In the rows, 128 means zero.
Where one turn sends some rows of the set: a few examples, then the rows asked
Devek: [130 118 131 134 131 167 147  70 112 142 125 112 100 128 142 139 158 116]
zageg: [123 120 130 100 147 149 123  94 110 114 119 124 116 159 136 111 149 141]
vug: [127 144 108 143 141 134 133 121 108 144 132 100 178 132 121 130 151 103]
Bebev: [130 150 110  92 162 145 121 120 159 129 113 122 121 108 136 123 145 122]
foru: [113 121 133 180 139 135 133  90 129 125 133  77 123 151 139 134 128 117]
lokib: [118 126 108 146 135 126 143  91  95 152 112 119 120 142  99 127 169 105]
famov: [104 158 128 109 117 135 132 127 110 118 115 144 112 141 135 108 147  89]
nuf: [141 130 120 135 146  87 116 119 140 117 137 132 100 108 121 111 110 104]
Mugi: [123 113 144 176 152 142 148 112 113 149 133 135 141 135 124 121 147 107]
vizul: [129 103 119 147 127 136 110 100 124 115 129 100 102 101 151 109 143 143]
Lodum: [131 121  83 119 150 141 101 123 125 163 106 102  94 128 147 141 116 120]
tik: [134 149 128 124 127 149 105 129 113 138 161  90  75 106 126 119 119  96]
gumer: [128 151 129 123 138 144 119 137 114 112 144  88 147  99 120 107 111  94]
zizet: [145 124 111 135  99 140  99 126 133 140  95 103 113 151 141 141 132 120]
pelis: [137 134 107 149 134 108 148  93  96 148 129  69 107 112 112 127 130 119]
miv: [115 140 114 124 121 151 127 109  97 146 132 138  67 131 119 140 146 102]
kas: [ 79 136 136 133 157 128 110 130 143 154 125 122 120 107 136 145 121  87]
gepe: [134 164 113 103 151 111  95 140 114 127 130  97 110 116 118 129 104 124]
Gar: [124 136 149 104 134 155 157  83 114 145 107 101 126 135 150 116 123 123]
Depa: [103 148 127 148 158 104 115 135 118 155 131 115 150 120 130 111 108  91]
rer: [115 112 152 149 149 158 112 124  92 154 116 107 109 146 165 141 131 109]
rusa: [148 153 117 164 147 159  97 130 105 168 139  94 106 126 119 140 134 118]
vapit: [125 160 155 138 185 141 134 125 125 140 128 123 131 125 150 144 123  88]
Kuv: [133 153 105 147 152 112 130 115 154 153 121  98 118 136 108 154 101 111]
meze: [142 143 134 118 153 101  84 101 110 135 115 126 107 102 113 128 131 132]
fufa: [104 124 125 126 129 129 119  78 113 114 141 111 124 101 106  96 120  92]
lodu: [127 118 155 162 145 128 152 124 139 140 160 103 119 130 116 131 129 137]
gadem: [130 131 120 111 147 163 130 153 121 144 144 119 138 139 129 156 153  97]
Bepu: [120 138 162 130 147 101 133  97 107 132 134 131 121 162 121 124 110  99]
Danip: [134 132 110 101 114 148 109 113 135 116 119  89  77 134 128 140 140 114]

lodu -> kas
rusa -> famov
Bebev -> vizul
And these:
vug -> gumer
Mugi -> Depa
zageg -> foru

Where one turn sends some rows of the set: a few examples, then the rows asked
gema: [148 121 133 127 119 102  56 154 162 155 142 133 135 151  86 117  73 167
 105 121 126  98  91]
Lopug: [150 106 157 125 127 119  61 151 149 139 144 120 123 136  74 117  78 167
 100 106 149  78  77]
Tatov: [164 132 138 139 123  93  72 149 166 175 164 124 112 137 103 105  65 159
 104 132 127  95  76]
fik: [129 118 178 118  62  78 105 142 199 140 150 158  82 116 101 135 100 125
  94 122 142 127 105]
loda: [156 103 162 141 124 116  75 131 165 169 148 120 121 121 108 117  81 153
 107 119 144  82  66]
zova: [163 130 159 137  52  86  99 199 172 128 103 140  82 121  85 118  82 137
 109 112 177  91  86]
Guli: [152 108 119 157 114  98  77 192 159 136 154 146 127 121 100 146  77 150
  94 132 126  77  80]
papar: [143 112 174 146  95  82 104 157 161 137 139 132  52 131  77 129 106 112
 120 108 128 104 150]
sime: [174 115 194 146  85  91 113 195 155 135 123 133  76 125  85 117  89 124
 105  98 156  93 139]
getut: [172 120 193 158  81 108 105 177 195 156 138 140  70 115  92 137  93 114
 100 109 156  89 128]
korat: [128 114 152 136  51  74 112 180 160 110 129 147  61 125  83 128  95 133
  96 110 126 127  87]
numug: [135 107 151 135  57  91 113 198 157 102 116 145  75 125  90 114  92 121
  85 133 131 108  90]
Puv: [160 122 130 150 126  96  68 167 168 151 164 131 127 135  80 115  63 161
  84 126 117  99  85]
bafet: [130 118 134 129 124 107  59 175 136 146 135 135 112 141  90 136  88 165
 122 117 138  65 104]
bizu: [122 122 151 126  48  67 102 169 181 117 122 153  88 111  84 120  90 142
  91 120 154 121  79]
nipe: [175 115 178 133  54  83 121 198 161 127 116 145  88 125 107 118  84 129
 104 109 160 108  99]
kedi: [165  95 147 148 118 112  78 155 172 140 155 130 138 119  91 126  73 152
  84 120 140  89  60]
leme: [151 130 127 139 129  94  84 143 156 156 183 117  91 121  93 107  74 153
  95 133 138  87  70]
Das: [135 117 175 113  55  66 119 176 156 116 132 151  80 122  95 112  89 142
  92 108 145 128  97]
Mopom: [147 105 118 136 116 116  66 162 161 132 140 134 141 136  84 136  84 157
  99 121 143  87  87]
tugas: [146 127 120 117 116  73  79 159 151 148 170 140 104 133 115 127  79 154
 117 146 135  84  76]
vot: [133 126 193 127  93  90  95 153 183 138 159 141  58 121  66 128  99 127
  94 106 143 105 142]
Rud: [123 106 188 142  77  68 120 156 169 133 146 150  79 105  94 116  97 128
  83 109 127 130 122]
buse: [159 114 162 124  68 101 105 194 148 122 101 132  68 142  99 111  97 115
 118 131 151  85 112]
vizup: [132 110 135 146 116 134  66 151 153 162 125 122 121 130  96 126  88 162
 112 108 146  79  82]
kovi: [168 121 155 128  52  84 111 191 156 123 112 139  64 142  99 129  94 125
 125 114 150 104  93]
zekeb: [109 117 166 136  81  59 100 138 188 134 146 149  81 102  77 120 102 128
  91 123 136 122 120]
lur: [142 121 180 155 106  75  96 148 185 154 143 132  70 108  74 120 100 114
 106 118 148  93 151]
dut: [119 127 135 152 128  92  77 172 141 153 174 130  80 113  88 120  77 164
  93 122 120  77  78]
luku: [135 124 141 155 124 122  78 143 151 175 154 114  89 117  98 109  81 160
 104 115 139  79  70]
kulap: [122 109 173 139  99  86 107 160 155 127 140 131  51 121  82 106 105 109
  98 132 119 100 140]
damas: [161 115 111 133 122  92  78 153 167 132 174 132 126 128  88 126  77 148
  91 139 138  94  79]
rafu: [170 133 182 111  58 102  96 184 176 136 122 142  71 139  91 130  89 134
 116 108 175  93 106]
natem: [144 133 145 146 122 109  64 161 151 170 151 119 102 137  84 101  65 175
  98 112 124  90  77]
fenos: [176 128 176 156  87  93  96 185 174 150 115 127  72 119  80 119  89 119
 119 112 173  73 130]
Gogo: [130 113 141 160 118 108  77 156 155 183 143 135 106 116 125 133  90 152
 119 128 127  72  85]
Kevu: [147 108 158 148 132 109  76 147 158 146 170 117 105 114  76 109  72 161
  80 112 135  85  64]
Pul: [145 117 141 157 112 116  65 159 167 175 134 130 130 134 100 117  71 167
  98 115 122  96  76]
Teten: [177 112 169 166  79  97 112 192 164 138 121 132  61 129  89 135  95 109
 119 109 141  91 126]
dofa: [124 105 164 143  72  69 114 143 174 135 140 147  65 119  98 133 107 115
 108 120 115 130 117]
rovaf: [157 105 174 163  90 106 112 181 162 145 116 128  63 121 103 114 101  99
 108 132 133  82 133]
fol: [149 110 198 138  95  79 114 153 164 150 137 138  76 119  98 116 101 118
 109 107 142 107 152]
Zaku: [121 104 156 124  69  73 115 155 168 122 134 146  72 122 107 111 103 110
  96 148 119 120 106]
Fubez: [139 124 172 130  48  96 102 191 184 115 137 154  77 117  77 134  85 142
  77 106 151 115  85]
Bibo: [159 111 150 111 125  94  73 132 161 142 166 123 120 133  92 112  76 157
 103 128 146  90  64]

fol -> sime
rovaf -> buse
Gogo -> bafet
And these:
Tatov -> natem
korat -> dofa
Lopug -> kedi
fenos -> zova
fik -> vot
Mopom -> damas

Where one turn sends some rows of the set: a few examples, then the rows asked
Gof: [114 116 112 121 153 112 143 109 141 135  95 154 126 116 127 107 111  88]
vabab: [132 127 146 100 149 104 125 106 139  99 158 100 114 131 119 108  88 151]
ledab: [142 148 176 148 135 133 131 100 121 114 131 129 115  99 132 136  94 133]
tar: [105 110 142 106 131 126 135 109 148 118 129 164 145 102 118 129  99  96]
fomus: [120 116 162 131 103 114 141 114 121 130 134 174 125 105 122 100 115 124]
lut: [122 131 114 143 118 137 135 115 117 103 154  87 149 121 144 122 104 138]
segi: [128 143 144 109 123 107 123 122 122 117 150 173 111 126 111 139 107 107]
Rik: [130 119 124 136 141  95 156 124  98 125 161 152  90 110 135 147 133 144]
Zanib: [ 87 111 100 125 156 107 139 116 133 142 145 126 117 117 113 151 122  93]
Soz: [130  67 136 127 146 114 136 113 137 104 132 126 137 150 123 126  86 150]
puz: [106 112 143 127 128 126 138 120 138 127 131 115 111 168 108  90 116 152]
dizi: [117 110 161 136 144 141 157 116 107 121 135 106 122 126 132 162 113 165]
geb: [107 146 123 149 110 126 134 125 135 112 106 121 149 116 105 109 113 113]
Radi: [101 115 137 122 110  90 135 125 124 141 126  79 127 139 125 147 118 133]
Rog: [111 121 115 136 153 111 141 105 123 145 137  87 102 131 135 116 140 165]
kuvur: [138 138 138 135 145 111 148 102 115 128 117 159 107  95 134  81 113 120]
gad: [104 109 126 144 132 123 155  97 131 138 154 126 119  81 157  97 126 121]
Fabir: [130 113 147 124 116  93 139 129 140 114  96 137 123 133 135 170 110 121]
vib: [115  87 102 149 163 123 143 104 124 136 131  99 124 133 141 133 126 158]
Zada: [148 128 128 119 163  94 136 112 113 125 116 168  97 121 126 137 103 108]
Gek: [129 113 100 129 165  98 130 102 122 124 149  85 117 118 141 136 117 157]

tar -> segi
Rog -> vib
dizi -> lut
And these:
Zanib -> Rik
Gof -> Zada
puz -> Soz
Fabir -> ledab

